In the data rows, zero lies at 4.5, halfway between 4 and 5.
Here are some points, each followed by its number:
Array([4, 2, 3, 3, 6, 6, 4, 3, 6, 5, 5, 1, 5, 5, 5, 6, 4, 4, 5, 6, 6, 5, 5, 3, 3, 4]) 0
Array([4, 4, 3, 4, 7, 6, 4, 2, 5, 7, 8, 5, 3, 8, 5, 7, 0, 5, 6, 7, 5, 5, 4, 3, 4, 7]) 1
Array([7, 6, 5, 5, 7, 5, 5, 4, 4, 7, 9, 9, 4, 8, 5, 6, 1, 5, 5, 7, 5, 6, 3, 5, 6, 7]) 2
Array([3, 4, 6, 6, 4, 5, 4, 6, 4, 3, 2, 2, 5, 4, 5, 4, 6, 3, 5, 2, 4, 4, 5, 3, 4, 6]) 3
Array([3, 2, 2, 2, 4, 5, 4, 2, 4, 6, 6, 4, 4, 6, 3, 6, 0, 5, 5, 7, 5, 7, 3, 3, 3, 5]) 4
Array([4, 5, 5, 8, 5, 5, 7, 7, 6, 5, 5, 4, 3, 3, 6, 3, 9, 6, 3, 4, 4, 4, 7, 7, 5, 3]) 5
Array([4, 6, 6, 4, 2, 4, 5, 4, 5, 4, 2, 6, 4, 4, 4, 3, 6, 6, 4, 2, 4, 4, 4, 5, 5, 3]) 6
Array([5, 7, 6, 3, 1, 4, 5, 3, 5, 4, 3, 8, 4, 3, 4, 3, 6, 6, 3, 2, 4, 4, 4, 6, 6, 3]) 7
Array([3, 3, 4, 4, 5, 5, 4, 4, 5, 5, 6, 3, 5, 5, 4, 5, 3, 4, 5, 6, 5, 6, 5, 4, 3, 5]) 8
Array([9, 9, 6, 5, 5, 3, 4, 5, 2, 5, 9, 9, 4, 7, 5, 4, 2, 5, 3, 6, 2, 4, 1, 7, 7, 7]) 9
Array([4, 5, 4, 7, 4, 5, 6, 6, 6, 5, 4, 5, 3, 3, 6, 3, 9, 6, 3, 4, 5, 4, 7, 6, 5, 2]) 10
Array([6, 1, 1, 1, 5, 5, 4, 2, 5, 5, 4, 4, 6, 5, 4, 8, 2, 6, 7, 8, 7, 7, 4, 2, 5, 3]) 11
Array([4, 5, 4, 7, 4, 4, 6, 5, 6, 4, 3, 4, 3, 3, 5, 4, 8, 5, 2, 3, 3, 3, 6, 6, 3, 2]) 12
Array([6, 1, 2, 1, 7, 5, 2, 3, 6, 4, 5, 4, 8, 4, 3, 9, 3, 6, 6, 7, 9, 6, 4, 1, 6, 2]) 13
New points follow, each followed by the numbers of its two nearest points above, nearest first.
Array([3, 3, 4, 7, 5, 5, 5, 8, 4, 2, 2, 2, 4, 4, 4, 6, 6, 5, 6, 2, 3, 5, 4, 2, 5, 5]) 3 12
Array([3, 3, 6, 7, 4, 5, 4, 7, 4, 4, 5, 1, 5, 3, 5, 3, 8, 3, 4, 1, 5, 4, 7, 4, 3, 6]) 3 12
Array([3, 3, 4, 7, 5, 6, 4, 8, 4, 3, 2, 2, 6, 5, 5, 6, 6, 5, 6, 2, 4, 6, 4, 1, 6, 6]) 3 8
Array([9, 9, 6, 6, 7, 2, 4, 5, 2, 5, 9, 9, 4, 8, 6, 3, 1, 5, 3, 7, 2, 5, 1, 8, 9, 8]) 9 2
Array([4, 4, 7, 6, 4, 5, 4, 7, 4, 4, 7, 1, 6, 2, 6, 3, 8, 2, 3, 1, 6, 3, 9, 5, 3, 6]) 3 5
Array([3, 4, 5, 7, 4, 6, 5, 8, 4, 3, 3, 3, 5, 4, 4, 6, 6, 6, 6, 3, 4, 6, 4, 3, 6, 5]) 3 6
Array([3, 6, 5, 3, 3, 4, 6, 5, 4, 4, 1, 6, 4, 4, 4, 3, 4, 5, 5, 5, 3, 4, 4, 7, 3, 3]) 6 7
Array([3, 4, 5, 6, 4, 5, 4, 6, 4, 3, 0, 3, 5, 5, 5, 5, 5, 4, 6, 2, 2, 5, 3, 2, 4, 6]) 3 6
Array([3, 2, 2, 1, 6, 4, 2, 1, 5, 4, 3, 0, 6, 3, 3, 6, 3, 3, 5, 5, 6, 4, 3, 2, 4, 3]) 0 8
Array([4, 3, 5, 7, 5, 5, 4, 7, 4, 4, 3, 1, 6, 4, 5, 5, 7, 3, 5, 2, 5, 5, 5, 3, 5, 6]) 3 8
Array([4, 3, 3, 4, 7, 6, 4, 3, 5, 7, 8, 5, 3, 8, 5, 7, 0, 6, 6, 8, 5, 7, 3, 4, 4, 7]) 1 4
